X: 3 groups of rows, each row roughly a mix of its group's hidden directions:
X (100 x 10):
[[ 17  -2  29  11  -5 -13  -4  53   9 -18]
 [-32  18  16  -2 -27   8 -29 -14 -25  25]
 [  8  -9 -27   3  30  27 -28  29  12  20]
 [ -5 -11   3  26  48   1  23 -10  21 -23]
 [-26 -21 -24 -34  33 -10  -4 -11  23   4]
 [  9 -24 -30 -11  20  17 -27  36  10  16]
 [-11 -16 -16  -3 -26 -48 -24 -15 -17   1]
 [  5 -24  -8   1  10  21  44  14  30 -22]
 [ 33  -1  -2  14 -12  26  40 -28 -16   3]
 [ 13  16 -36 -35 -30  13  12   4  11 -20]
 [  0  11  21  47  21  31  17 -14   6  -4]
 [-13  17  -8 -44  -4  37 -17  -2 -23  -8]
 [-13  -9   2   4  42 -13 -24  35  25   5]
 [ 15 -24  11 -13  19 -23  10 -44  14 -22]
 [ 41 -16 -16  26  28 -20 -22 -13   0  -4]
 [-33   3  21 -23  -4  19 -36  -8 -27 -16]
 [-29 -24  -5 -31   5 -25 -20 -19   5  30]
 [ 15  14  28  -7  25 -33  -3  26 -29 -17]
 [ -6 -16 -39 -45  -1  -6  11  17  18 -12]
 [-19   6 -15 -17   7 -16  -7   8  -5 -58]
 [ 20  21  15   9  22  16 -25 -15 -22  39]
 [ 13  27   1 -28 -26  37  10 -21 -19   5]
 [ 12  10  16   3  22   6  10 -29 -20  48]
 [ -6   2  -3  27  33   3 -13 -38 -10  33]
 [-20  23  -8   5   8  46 -11  21   9  29]
 [ 35 -24  -2   4  15 -23   8 -11   9 -43]
 [ 43  13  41 -25  -1   7  10  11   6   8]
 [ 12  -3  15  28  37  -6  26  -9 -13 -34]
 [ 14  11   2   9 -25  23 -40 -31 -23   6]
 [ -5 -18  44  -3  21   3 -30  10  -8  30]
 [ -8 -15 -38  15 -19  -9 -12   8 -12  45]
 [ -5 -15  15  32 -32  -3   0 -23  31  27]
 [-35  14  24   3 -23   9 -21 -28 -22 -20]
 [ 12   4 -12 -26 -45 -16  23 -14 -26  -5]
 [ -3  23  23   3 -10  23  27  33  -2 -34]
 [ 21   5  33  16  12 -25  13 -40 -10 -16]
 [ 10  36  -6  -3  -6  13  36 -21  12 -34]
 [ 16  23  29  20  28  11  -2  36 -22  -2]
 [ 29  10   6  -5 -25  25 -37 -18 -25  13]
 [ 25  12  22 -26 -21  -7 -27   7 -27  28]
 [ 11  24   3  35  32  25   2 -25 -13  18]
 [  9  13  26  30  29   3  31 -21  -8 -23]
 [ 16 -36   4 -25  -1  -5 -30  29 -28  -2]
 [ -1  44  20  17 -17  -9  22 -24 -11 -23]
 [ 37   9  22 -17  10  10  12   7 -40 -21]
 [ 12   9  23  31  -1  20  47   4   3 -18]
 [-41  42 -14  19   5   0   7 -21   6  11]
 [ -4  25   3   9  15  -4 -18 -36 -28  36]
 [  8  21 -28  43 -28   1   1 -23   9 -12]
 [ -8 -29 -13  -4   5 -25  -9  16  42 -29]
 [-33  -4  15 -43  -6  17  13  31   1   5]
 [ 16 -10 -27 -17 -37  16  -3 -38 -18  -2]
 [ -2  23  29 -12  -3  25 -12  -6 -25  41]
 [ 45 -14 -14  22 -10  30 -11  12  16 -17]
 [ -5 -11  -1 -11 -34 -26  -5  34   9 -36]
 [ 25  12  -7  34 -17 -14  13  11  -6 -44]
 [ 35  14  13  33   6   9  -1  34 -15 -22]
 [-12  24  31   6 -35   7  27 -30  -4  -8]
 [ 20 -11 -18 -21  -7   5 -53  -7 -11  19]
 [ 45   0 -12  -4   9  40   6 -17 -13  20]
 [ 10  16  22 -23 -18  38   0 -13  17  33]
 [ -1 -28  16 -42   5  31  12  -4  27  -8]
 [ 17  10  12  -1 -10 -23  22   1  39 -39]
 [ -6  15  46  27 -17  -7   9 -29  17 -10]
 [  0  26  11   9  -5 -18 -48  32 -10 -10]
 [-17  -5 -29  -6  11  23 -26  -8  17  44]
 [-33  22   5  -8 -31  31   1  10  -4  33]
 [  1 -17   8 -28  19 -38  -5  32   6  26]
 [-17 -45  24  16 -11 -15 -34  -1   2  -4]
 [ 19 -34   1  19 -37  14   4 -34  -6  -9]
 [ 32 -25  31  12  31 -22   4  22  -5   1]
 [  9 -32 -38  14  26 -13   7  17 -21 -17]
 [  4 -25 -51 -21 -12 -11   8 -26  -5  -2]
 [-26  -5  14 -23   6 -17   7 -50   5  19]
 [ 31  -9  -8  16   1  35 -28  31  -1  21]
 [ 15  19   0  31 -47  16  14  -5   2 -22]
 [ -1  -9 -42  -7   2 -17 -21 -37 -18  17]
 [ -6 -38 -23  19  32  -5   8   1  14 -32]
 [ 10   0  26 -32  -6   2 -29  20 -40   5]
 [-13  -3 -19  13  31 -37  -7  29   7  27]
 [ -7 -38  23  -6  -8 -35  -4  31  19  -2]
 [ 27   2 -38 -22  -5   1  10  27   9  33]
 [-14 -32  13 -23   0 -19 -23  34  27  -2]
 [-24  23  23  -9 -18  -1  16  41 -27  -1]
 [  3 -29 -38  -2 -20 -16  -4  15  38   6]
 [-30  22  32  -9  12 -22  32  -3  -5  23]
 [-34   5   6   6 -28  -7 -10 -21  42 -17]
 [ 14  30 -16  -1  -6  11 -32 -29 -33  16]
 [-31  29  22  10  38   9 -19  14  13   9]
 [ 10 -30  -4   8  39 -31  -7  33  -5   2]
 [-36  -8 -37 -22  -2 -12 -28  16   7 -16]
 [ 42  -2  18  22  35  26  -6   2   8 -13]
 [-16  32  23  13  28  10  20 -34  12 -10]
 [  5  -9 -37  11  -7  21 -16 -48 -10  -1]
 [ 31 -42  20 -28  27   0  -6   0   6  -5]
 [ 27  12   6  36 -18 -15  14 -27  -2 -32]
 [-17 -28  -9 -38 -29  -9  14 -23  19 -10]
 [ 16 -29  37 -31  26 -12  -6   0 -15  15]
 [ -1 -19 -10 -24 -28 -10  -8  35  18 -34]
 [ 17  44 -26  -1 -12  -2  39  -4  10   0]]

which group is each row in? (one row of each group first):
[ 13  34  23  33 -14  24   2  25 -20   2] | P
[ 36  32   2  -9  -5  37 -19  18 -14  -2] | E
[-23  27  37  24  19 -13   8 -20   7 -21] | K

[-22 -12  11   0   0 -43 -18  37  14 -13] | E
[ 15  -1 -20  14 -11 -18  -8  51 -20 -17] | P
[-27  15 -24  -9 -38  19 -13 -20 -26  -9] | K
[ 10 -39  11  22  25 -10 -14  13 -32  19] | K
[ 30   9   2  28  26  26 -17  35  -5   1] | P
[ 32 -38  22   7  -1   8  -9   9 -16  35] | K
[ 13  38  43  -9  -8  20  13 -19 -13   0] | K
[ 24 -26  15  -2 -21 -32 -25  -6 -21  26] | E
[-37  40  -6 -25 -14  11  -9 -13  12 -19] | K
